In the rows, 128 means zero.
One turn or mirror swaps these rows in pairs. Which row does each one swap with?
Ninud: [154 152 170 126 143 148 125 120 116 115 148 145 126 145  94  93 128]
loko: [118 162 159 133 121 111 107 126  98 124 112 119 116 142 164 149 101]
Batez: [162 148 126  74 123 118 163 114 107 156 133 118 125  94 116 123 107]
buv: [122 139 152 128 139 107  90 106  87 117 117 147 125 142 159 141 120]
kad: [128 134 120 110 106 183 148 120 128 120 122 141 133  95 120 138 131]
dovov: [154 113 123 147 103  99 154 114 115 109 113 141 120 108  80 140 158]
dimap: [112 126 135 141 148 123 114 116 116  86  83 150 126 114 118 153 115]
ful: [159 182 128 113 128 116 130 105 107 165 125 128 153 146 101 134 122]
biru: [171 118 119 100 135 109 142 158 121 131 126 135 119  84 116 129 162]
gafo: [144 130 139 116 152 155 126 124 156 171 126 138 113 125 127 129 121]
lotil: [141 134 164 129 123 105 158  95 111 147 130 147 163  99  81 124 137]
Luz: [133 142 110 135 141 135 117 154 123 103 118 142  94 159 131 140 106]
paman: [185 146 128  99 122 132 139 138 142 147 122 126 115 111  89 129 144]
gufu: [155 111 136 123 110  65 163 141 125 149 120 118 111 121 126 139 138]
Rem: [149 149 120 149 129  52 152 136 113 120 115 122 117 122 131 123 116]
pibib: [143 147 154 131 160  94 188 122 132 116 133 118 145 126 131 110 107]
figez: [159 131 140 149 132  87  95 117  91 132 112 124 151 134 148 134 144]
vukid: [144 140 122 122 163 146 164 131 131 170 107 148 104 117 127 123 126]
Zadaf: [148 126 167 112 145  95 110 121 141  83 121 129 138 128 144 133 120]
per: [117 140 133 160 125 119 138 123  87 100 100 148 142 122 115 166  90]
gegu: [166 182 137 116 152 112 107 150  96 124 128 132 107 119 142 129 113]
pib: [151 146 134 156 124 138 158 135  90 109 129  77 142 104 132 144 120]
Ved: [126 145 143  80 145  95 138 121 140  90 137 147 149 114 119 141 114]
bezod: [125 121 145 127 106 122 159 107 105 128 157 139 116 171 118 150 141]
nogiv: [132 165 157 118 119 151 111 116 119  74 123 134 126 110 123 138 125]
kosu: [151 127 123 130 125  98 137 123 102 195 123 144 126 102 126 129 134]
Zefov: [121 136 141 164 112 100 155 137  94  87 113 116 135 118  90 146 113]
fodi: [128 102 105 147 114 111 155 144 112  95 113 148 104 140 132 150 125]
Num: [138 141 150 127 147 166 193 121 111 122 128 140 150 104 121 131 111]
fitum: [148 160 109 118 126 150 121 128 102 181 114 117 133 116 109 131 118]
sogup: [143  92 126  99 132 128 163 107 102 131 153 131 155 122 114 115 146]
Rusa: [145 125 132 152 138 134 174 133 102 180 127 156 123 127 138 138 118]
vip: [157 129 168 147 122 126 185 125  87 130 132 115 133 120 126 104 148]
futef: [154 149 101 108 131 100 159 123  85  77 132 115 121 118 126 131 117]
revop: [143 123 123 115 124 145 129 157 146 150 139 120 105 138 138 106 141]
Bon: [117 164 150 126 137  81 119 115  84 116 106 141 148 116 113 145  92]
Pul: [118 130 117 147 150  85 125 115  80 102 119 138  98 125 136 114 123]
Sed: [137 143 149 124 100 155 120 127 101 181 114 123 126 118 113 143 132]
Bedur: [149 128 147 135 147 188 126 116 123 131 130 148 140 103 127 135 128]
Pepi: [135  98 144  95 120  82 115 124  86  99 116 129 127 114 129 133 119]
giz: [122 142 116 126 144 144 153  92 106 160 134 132 141 100  89 110 119]
pir: [118 129 134 115 137 137 142 164 110  94 117 140 101 142 160 120 123]
suf: [124 136 119 144  85  99 164 103 123  99 127 111 131 144 110 138 112]
vepaf: [140 150 149 135 146 133  92 134 114  88  93 136 102 118 117 151 117]
vave: [143 129 151 149 125 114 194 109 123 159 153 140 120 119 133 128 130]
bedaf: [144 153 178 110 122  95 166 106 111 111 116 120 154  97  99 149 116]
nad: [134 114 136 112 121 132  85 113 132 151 138 144 154 119 109 141 128]
ras: [161 134 106 158 116 123 104 119 144 108 138 114 113 120 131 111 120]

lotil is swapped with Rem
Rusa is swapped with per
gufu is swapped with bedaf
gafo is swapped with vepaf
pibib is swapped with dovov

